Named turns come first, each shown by rows before and after it. Which turns, in which order, take the first row of each pair that follows to the second? Write the first one first, as in the answered first pair.
Mozi (before |-> after):
[-11   9  -7  16   6  -8   4  -2  20   4  10  -5   0  11   2   8 -14 -15
   6   1  -2   0  16  19   3  -1   0 -15   1   4   8  -3   3 -11   1 -12
  20   2   2 -24  -2 -12   5   5   6  -4  -3  10  18   8  -4   8   0   0
  -5  -5  12   6   4] |-> [-19  15 -12  12   3  -9  14   8   8   1   6  -4 -15   5   7  14 -12  -3
  -9  -3  -2   7   7   5  -3  -9 -14  -2  -6  -2  -1   0   7  -8   5  -8
  14   2   5 -18  -4 -17   1  -1   3 -11   2  -8  16  -4   3   8  13   0
 -11   1  17   3   7]
[ -5  11 -10   1  -4  -5  13  -4 -11 -19  -5   0 -35   5   6  -2  -5  26
  -2 -16 -14   5  23   7 -19 -22  -9  30 -19 -29 -11   0  10  27   6   9
 -21  -5  -1  27   8   0  -8  -2   9 -10  -1  -6  11  -4 -23 -23  33  12
 -22  -5  19  -9   9] |-> [  9  -4 -14  -5  -5  10   2  -9 -14 -19 -11  -8 -21   1  13 -16   3  20
   3   7  -6  -5  20   4 -21  -9 -19  28 -26 -27 -10  -9   3  45  -2  24
 -15   3   8  39  21  29 -13  -2  -4   7  -2  -7  12  -1 -12 -11   4  20
  -9   2   3 -15  10]
[-12   2   2 -15  -4   4  20  23  -3 -10 -19   5 -15  16   1   0  12   8
 -27  -1   4  18 -26 -21  -7  -5 -33 -11 -10 -12 -11  -1  -4  -7   8  19
   0   1  11  17 -13  36   4 -19   9   1  -2 -23  -3 -32  13  10 -12  26
   3  21  -6  -6   4] |-> [  5 -13   6 -11   4   9  -2   5  10  -1 -13  -1  10  21   3 -13  12  -9
  -1  14   6   5 -13  -5  -3  10 -17 -28  -9  -3   1  -7 -15  -3   2  19
  11   9   6  10  -3  59  11  -9   3  18  -8   1   3 -18   8  17 -42  27
  15  15 -14   1   2]
[-24  12  -1  -8  10   0   5  30  -6  -9 -25  -4 -14   0 -18 -21   8  10
 -19  -1 -11  11   3 -16 -10 -13   6  17  -6  16 -15  14   3  -4  -2  12
  -1  -1  -7  34  19   0   2  -4 -10  -3   7   0 -14  -7  37  13  10 -18
  11 -11 -13  -1   3] |-> [-14  -1   4 -10  14   7  -7  25   3  -7 -23 -10   0   2 -14 -32   8  -3
  -3  10  -8   2   4  -8  -8  -2  10   6  -8  18 -10  10  -2   2  -6  15
   7   4  -4  32  28  20   3  -1 -16   8   6  10 -10   2  40  19 -13 -15
  22 -14 -24   0   4]
kon (before |-> after):
[ 15   6 -12  16   7  15  26  -4  36   7   6  -4  10   5  -3  43  19   4
 -11  -2  -1  -3  10   0  19  -1  -6 -12  -5   9 -25   7 -23   1   3   5
   3 -20  25  -3  -2  -7 -19 -10  17  20  -1  -1 -22 -24 -21  14 -48   1
   6  -3 -17  12   0] |-> [ 13   9  -8   5   0  17  23   1  31  -2  -4  13  -5  -8 -10  30  25  28
 -21 -13  -4  11   8  -9  15 -13  -7   6   6   2 -29  11 -26   1  14  12
 -15 -14  27  19  -8 -10 -14 -18  20  12  -1 -10 -24 -32  -2 -14 -34  -4
   2  10 -20  12  -4]
[ -4  10  14  10   8   2 -20 -14   2   1 -11   7  11 -18 -11   7   2  16
 -30  -1  -5   1  -3  11 -11 -10  16  13  17  26  -2   8 -14 -10  -8  -7
 -21   9  -2 -11   8   4  -8   6 -12   9  14  -6  -4  -6  -7 -28   3   2
  -5 -15  13 -11  28] |-> [ -4   7  13   9  11   0 -26 -16   3   1  -6   5   6 -19 -14   4  -2  14
 -24   0  -7  -2   5  19 -10 -11  17   7  23  27   1   8  -8  -6  -7 -11
 -13  13  -3 -12   5  -2  -2   5 -12   4  14   0   1   0  -3 -31   8   4
  -7 -18  11 -10  26]
[ 11  -8  -7 -11 -16  -2   6  -5  -7   3 -25   2  -2 -18  22 -11  13   3
  -8  17  15  -5  -7 -20   3  -5   2  11  -9   1  -6  -6 -17  16  -8  13
   4   3   8  11  18   8 -12 -19 -17  18  10 -13   8   4  16  -7 -24  -2
   3  19  -5  -7   9] |-> [  8  -8  -1 -15 -18  -4  -7  -7 -12  -5 -17   8 -23 -21   7 -30  10  14
  -6   6   6  -3   1 -14  -3 -15  10  10   3   0  -2  -6  -5  13   4  15
   9   8   8  19  13  -2   3 -18 -13   5   8  -3  10   9  27 -25  -6  -1
  -4  18  -9  -4   1]
Toves (before |-> after):
[  4 -19 -15  -3   1  21 -21 -27  12  29  12 -19  16  19 -16  -1 -23 -44
  30  -5   8 -17   9  -2  -7 -13  -3  -6  13   6  -6 -15 -21  16   8   2
  28  16 -14 -14   2 -24   7  -9  31  24   7  -5 -16   1 -21  29  18 -29
 -18   1  -9   1   6] |-> [  0 -13  -8   3  -2  17 -19 -26  18  29   8  -5  17  15 -24   2 -24 -31
  25 -17   3  -7  11  -6  -3 -17   8  -2  18   7  -5  -9 -26   5   7  -7
   7  14 -23 -13  -4 -31  10 -14  40  17   5  -9 -16  -4 -24   6  29 -38
 -25  -2  -3   9   6]
[ 17  19  -1   7  -7 -12 -28  -8   2   2  -4 -24   3   0  23 -20 -17   2
  14   1 -10   0   2 -11  -5  17  21   8 -17  37   3  -9 -11 -11 -17   4
 -31  11  -1 -40 -13  36   3  25  -5  13  22   8   8  -7  -6 -29   2  -6
  17 -14  14  26 -13] |-> [ 14  14 -14   0  -8 -12 -30 -10  -6  -2   7 -36 -14   9  23 -24 -23  -5
  17   2 -16  -8   7  -4 -15  14  13   3 -17  38   8  -9   5  -4 -10  11
   2  15   5 -39 -17  35   6  29 -11  10  23   8  11   1   1 -13  13   4
  22 -13  13  20 -13]
[-18 -10 -17  -9 -18 -14  22  25   0  -9  -5  -1 -18   2   1   2   8   6
 -22   0 -17  17   2   7   0  -6  -7  16  -1 -10  -2 -12  -2   3  12  13
   3  -5  -6   4  -2  -5 -11  -5   6 -12  -9 -14   1   1  14  -7  20  14
  10   5  -7  11  -5] |-> [ -9 -13 -12  -6 -18 -10  24  25   6  -2 -17   4   2  -7   6   4  15   5
 -26   7 -11  16  -6   3   7   2  -5  18  -6  -3  -6 -11 -14  -1   1  11
 -12  -7  -8   7   4   5 -18  -6   3  -4  -9 -16   2  -7   9  -7   4   8
  14   6  -7  11  -2]
[ 12 -16  22   3   9   0 -22   8  -1   6   6 -16  -2  -1  -9  27   0 -29
  18  27  -1 -35  -8  -6  -9   8   7 -25   7  10   2  25 -18  -4  -5   5
  12  -3  -2 -32   1  20   5  12  -1 -10  21   9  -1   0  -9  12 -23  20
   6   3  -2 -10  23] |-> [ -2  -7  28   1  11  -8 -21  11  -1   0  14  -7 -26   0 -26  27  -8 -15
  14   5 -15 -21   1  -7 -13  -5  15 -17  20   6   6  35  -6 -15   7  -2
   8  -3  -6 -31 -13  -4  18  10  12 -30  20  15   2   0  -9  -7   9  14
 -10  -2   5  -6  16]
Then:
Between the rows of a pair lie two turns.
[  7 -17 -25 -17   0  15  -8   6   3 -12   2  -5 -24 -19 -22 -20   5 -13
  12  21  14  -6  18 -23 -27  12 -11 -11  15  21   3   8  -9   6 -17   7
  -4  10   4  17   2   2  13   7  14  11  -2  -8  20  10  -6  33  -8  15
  31  -7 -31   1 -15] |-> [ 13 -12 -12 -11  -1  12  -6   6  15  -9  -9  11  -7 -30 -26 -15   9  -5
   7  14  16   2  12 -30 -20  12  -3  -4  18  21  -1   7 -26   0 -21   0
 -42   7  -5  23   4   2   8   3  21  12  -6  -8  19   2 -11  13 -15   2
  27  -7 -29  11 -18] -> Toves then Toves
[ -8   8 -12  -1  -7  10  27  16   6  -4 -17  -7   7 -13   7  22   5   1
 -16  12   0   1 -12 -22   9  -2 -11   6 -19  -9 -14  15 -10  -4 -13   2
 -14 -10  13  -5  11   4 -32   1   1   7  15 -23  -9 -16   3  10 -11  -2
  -2   9   3  -5   0] |-> [  0   3  -9 -13 -12  20  10  10  -1 -10 -21  -3   1 -19   4   4  11  10
 -13  13  -3   3  -7 -28   3  -3 -16  11 -11  -9 -12   9 -11   2  -9  12
 -12  -2  17  17  13  15 -23  -3  -1   9  12 -21  -9 -14  19  -5 -12   2
   5  18  -9  -6  -5] -> kon then Toves
[ 29  16   0  -6 -15  -7  -1   2  18  28 -28 -11  32 -10  20  -1 -14 -16
   9  38   7 -16 -21  -2   8  -8   1 -16  -2   2   7  -5 -21  -3 -22  -1
   2  -3  -6  -1  21  39 -12  -6 -26  15  -2   1   1 -30 -17  24 -44 -18
   9 -12  11 -25  16] |-> [ 10  36  20  -1 -18 -24  -1   8  21  22 -19  22  10 -19  -4   3 -23  11
  -2  -3  -4  11 -11  -5  12 -30  19  -4  23  -7   9   9 -16 -25  -1 -21
 -34  -4 -23   1  -2  -7   5 -10   2 -20  -2  10   4 -36 -20 -27   2 -34
 -18 -23  25  -7   4] -> Toves then Toves
[ 10 -19   5 -13  -9  -1  -4  -2 -16   0 -13  -3   8   4  14   2   9  30
 -16  15  -1  -7 -15 -19  -4 -14 -20   8  10 -12  -3 -10  -1  10   1  24
 -17   2  14  19   9  27  -1 -13 -10   9  -8 -12 -10  -9  31  -7  -3  -3
   1  27  -4   0  14] |-> [ 17 -28   4 -12  -5  -1 -22 -14 -13  -3   5  -9  10  11  10 -13   4  17
   4  21  -5 -18   1  -2  -7 -10  -9 -11  16 -11   8 -16   3  13   6  21
   7  10  14   9   9  28  11  -6 -10  12  -8  10  -6   8  33   0  -8   5
   5  20 -12   1  10] -> Toves then Mozi
[-16  -6  14  14  -4  33  15  43   1 -10 -13   2  -4  -1   1  -3  -1  15
 -35 -15   6 -28  15   1 -18  -3 -28  -5  15   4   7   2  22  -6  21  -8
  29  -3   0  19 -13 -48   8   1   3 -17   2 -18  25  -3  17  -5  42   7
 -21  18  22 -28   8] |-> [ -4  -3  34  30   0  32  16  37  26   4 -27  20  46 -14   4  11   1   8
 -34 -15  15 -20  10   2   0  12  -4  -8  14  13   1   5 -18 -18   4 -26
 -19 -11 -16  10  -5 -40  -2   2   8  -8 -10 -10  28 -11  -3 -26   8 -15
 -18   6  28  -8  12] -> kon then Toves
[ 10   7  23   3   2  -3 -19  -7   1  -5   8   6  15  -4 -11  -1   5   3
   8 -10   6   1   3 -20  -5   5   9   6   5  -4  -6   8 -20  -8  10   9
 -35   5  -3  15  14  30  -6 -12  -1   0 -23   5  -4   6  12 -19  -4  -2
  11  11 -15  24  -4] |-> [ 12   3  20   8   8  -4 -26 -13   8   0  19  -3  19   9 -11  -3  -7 -13
  22  -6   2  -9  13  -6  -3  11  19 -11   7   0   2   9 -14  -6   8   3
 -14   7  -4  -3  12  27  -4  -4  -2   1 -21  18  -1  17   4  -4  -7   3
  11   1 -11  25  -8] -> kon then kon
[-21 -10 -18  32  -5   1  43  15 -22  31  -8   8  21  35  16  31   6 -13
 -30 -25   5  -9  10 -22   4  -8 -26  -8 -40 -21  15   4   5  -3  -3 -31
  21  -7 -14  -3  -2  12 -12 -11  16  -4 -20   3  -7 -14 -14  20  26  -3
 -16 -22  19  -5   5] |-> [-29  -5 -18  25  -6   3  42  18 -23  26  -5  11   3  34  12  22   7  -3
 -34 -30   2  -7  16 -26  -1 -21 -32  -1 -31 -25  16   4  13  -1  10 -24
  26  -4 -13   5  -7   2  -4 -14  22 -13 -19   4 -10 -14  -4  10  43  -3
 -19 -16  19  -6  -1] -> Mozi then Toves
[ 24  -6  17  -3  -1  37 -10 -20  27  17  17   9  22  -7  12  -2   0 -15
   9  30   3   9  -3 -23  16  -3   8 -34 -20  15   3   1 -10   2  -4  10
  -7  20  -2 -18  11 -16  -4  16 -11  17  -7  28  12 -19   8 -26 -30   6
  13  -1   8   3  27] |-> [  9   2  23  -4  -2  28 -10 -17  26  12  27  21  -1  -6  -4  -2  -9  -1
   3  11  -8  21   5 -19  11 -15  13 -29  -7   6   5   9  -2  -8   7   3
 -16  21  -6 -20  -5 -43   7  15   4  -2  -8  31  13 -19   6 -49   2   3
  -2  -8  18  14  19] -> Toves then Toves
[-13  -3 -11  29  18  -2  -4   4  14   1  19 -19  12 -14   3  30  -4  -6
   4 -24  -4  -2  -6  -9  -7   8  12  -9  -8   8   1  13  10 -26 -18 -12
 -33  12 -17 -19   0  10  14 -10  17  -4  -2 -15   5 -13 -16  12  -8 -19
  -5 -18  25   5  11] |-> [-10  -6 -25  22  12   0   4  17  -2  -3  12 -33   2 -11  12  28   0  -8
  -1 -13   2  -7 -13 -20 -15   4 -13   0 -20   3  -4   8  18 -16 -16   3
 -15  15  -4 -12   7  20   5 -11   9   3   2 -33   3 -16  -6  31 -10 -11
   2  -6  26  -9  12] -> Mozi then Toves
[ -8 -12 -19  18  30  23  -2  -8  17  -5  13  -7  17  -9  14 -19   4 -20
  27   4   6   0  -1  10  25  18  24 -36 -26  20  23   6 -24   6 -10   3
  29  19  15  11   7  13   3  -2 -16   9   7  24  -3  -3  -1  41 -20   4
  -7  18  -9 -25  24] |-> [-21   8 -18  27  28  12  24   2  22   0   1   4  22 -13  17  12   2 -12
   5  -9   8  13 -15   1  32  12  22 -24 -34  16  14  18 -34 -10 -16 -13
  -2   8   6   0   5  -5 -13  -2  -4  -1   4  16  -2 -25 -17  39 -11  -8
 -22  12  12 -18  29] -> Mozi then kon
